0: tensor([460, 392, 500, 491, 386, 518, 565, 330, 533, 496, 469, 500, 439, 364, 347, 476])
1: tensor([576, 590, 563, 622, 490, 686, 384, 577, 534, 436, 339, 424, 520, 355, 389, 465])
2: tensor([483, 677, 441, 497, 598, 541, 469, 599, 491, 421, 445, 503, 459, 247, 331, 513])
3: tensor([386, 639, 664, 564, 605, 610, 538, 625, 455, 639, 527, 689, 475, 660, 548, 439])
4: tensor([461, 333, 429, 274, 438, 519, 496, 295, 726, 395, 546, 466, 338, 516, 432, 601])
5: tensor([494, 424, 571, 463, 409, 461, 563, 562, 440, 341, 579, 448, 587, 579, 599, 537])
6: tensor([447, 501, 549, 550, 433, 486, 509, 548, 535, 484, 470, 463, 584, 486, 482, 470])
7: tensor([630, 470, 584, 597, 465, 520, 445, 331, 500, 530, 569, 552, 583, 525, 500, 560])
8: tensor([621, 571, 515, 481, 621, 394, 497, 624, 375, 568, 464, 461, 523, 548, 490, 566])
9: tensor([395, 570, 653, 568, 493, 523, 586, 568, 322, 684, 431, 538, 660, 622, 568, 486])
10: tensor([385, 535, 342, 447, 439, 457, 355, 498, 569, 419, 279, 512, 329, 181,  86, 542])
11: tensor([454, 538, 587, 631, 527, 602, 563, 549, 483, 685, 382, 484, 584, 605, 537, 504])
12: tensor([367, 615, 585, 472, 566, 519, 558, 524, 361, 594, 440, 656, 491, 610, 513, 442])
13: tensor([512, 659, 302, 503, 583, 557, 437, 576, 501, 470, 434, 402, 404, 261, 320, 575])
14: tensor([355, 570, 518, 614, 460, 418, 501, 511, 623, 573, 439, 413, 520, 632, 551, 565])
15: tensor([365, 260, 635, 583, 502, 474, 488, 521, 751, 317, 566, 369, 654, 714, 680, 494])
16: tensor([502, 528, 613, 573, 490, 464, 408, 531, 382, 499, 454, 497, 435, 639, 605, 498])
17: tensor([682, 563, 686, 540, 567, 440, 437, 655, 365, 386, 415, 473, 415, 610, 507, 538])
18: tensor([469, 538, 424, 471, 360, 479, 581, 311, 476, 594, 506, 547, 515, 309, 464, 483])
19: tensor([512, 422, 547, 487, 485, 490, 419, 419, 708, 414, 682, 550, 586, 457, 552, 454])
20: tensor([578, 477, 401, 438, 343, 451, 554, 325, 566, 500, 604, 517, 505, 415, 467, 369])
21: tensor([613, 446, 445, 546, 424, 555, 483, 375, 531, 546, 487, 643, 504, 327, 413, 524])
22: tensor([550, 444, 561, 605, 599, 399, 591, 460, 681, 330, 499, 460, 684, 628, 560, 468])
23: tensor([754, 480, 543, 463, 497, 363, 457, 589, 593, 498, 343, 582, 433, 597, 506, 504])
24: tensor([463, 471, 471, 399, 582, 457, 532, 482, 460, 546, 608, 607, 418, 555, 551, 504])
25: tensor([407, 600, 566, 566, 541, 635, 487, 500, 456, 578, 496, 449, 519, 383, 379, 516])

tensor([484, 481, 394, 363, 509, 421, 598, 484, 447, 573, 710, 460, 451, 525, 522, 588]) 24 5 20 8 18
tensor([518, 405, 441, 519, 546, 567, 406, 577, 509, 476, 478, 464, 398, 440, 406, 418]) 6 25 1 0 2
tensor([446, 352, 381, 525, 543, 354, 546, 422, 559, 498, 496, 507, 648, 608, 644, 549]) 22 14 5 6 24
tensor([474, 813, 599, 602, 639, 615, 558, 488, 374, 665, 346, 633, 469, 287, 466, 461]) 25 2 12 11 3
tensor([621, 508, 460, 478, 511, 478, 533, 428, 590, 306, 499, 583, 556, 430, 676, 462]) 19 22 5 6 20
tensor([610, 484, 703, 424, 461, 504, 497, 561, 331, 625, 648, 459, 389, 636, 582, 572]) 16 24 8 17 5
tensor([527, 479, 521, 482, 432, 433, 658, 415, 497, 439, 568, 406, 509, 536, 599, 550]) 5 6 24 20 7
tensor([492, 481, 749, 675, 433, 608, 481, 583, 411, 492, 508, 461, 621, 685, 633, 460]) 16 9 11 6 5
tensor([553, 434, 571, 541, 521, 485, 505, 519, 540, 447, 364, 528, 531, 498, 454, 457]) 6 23 16 7 1
tensor([577, 470, 571, 361, 496, 465, 395, 486, 449, 538, 419, 503, 429, 515, 609, 510]) 16 24 8 23 6
tensor([410, 561, 485, 493, 523, 554, 596, 451, 519, 516, 547, 375, 421, 456, 457, 511]) 25 6 0 24 18
tensor([553, 401, 496, 431, 544, 474, 471, 381, 537, 496, 565, 594, 494, 641, 555, 463]) 24 7 19 16 20
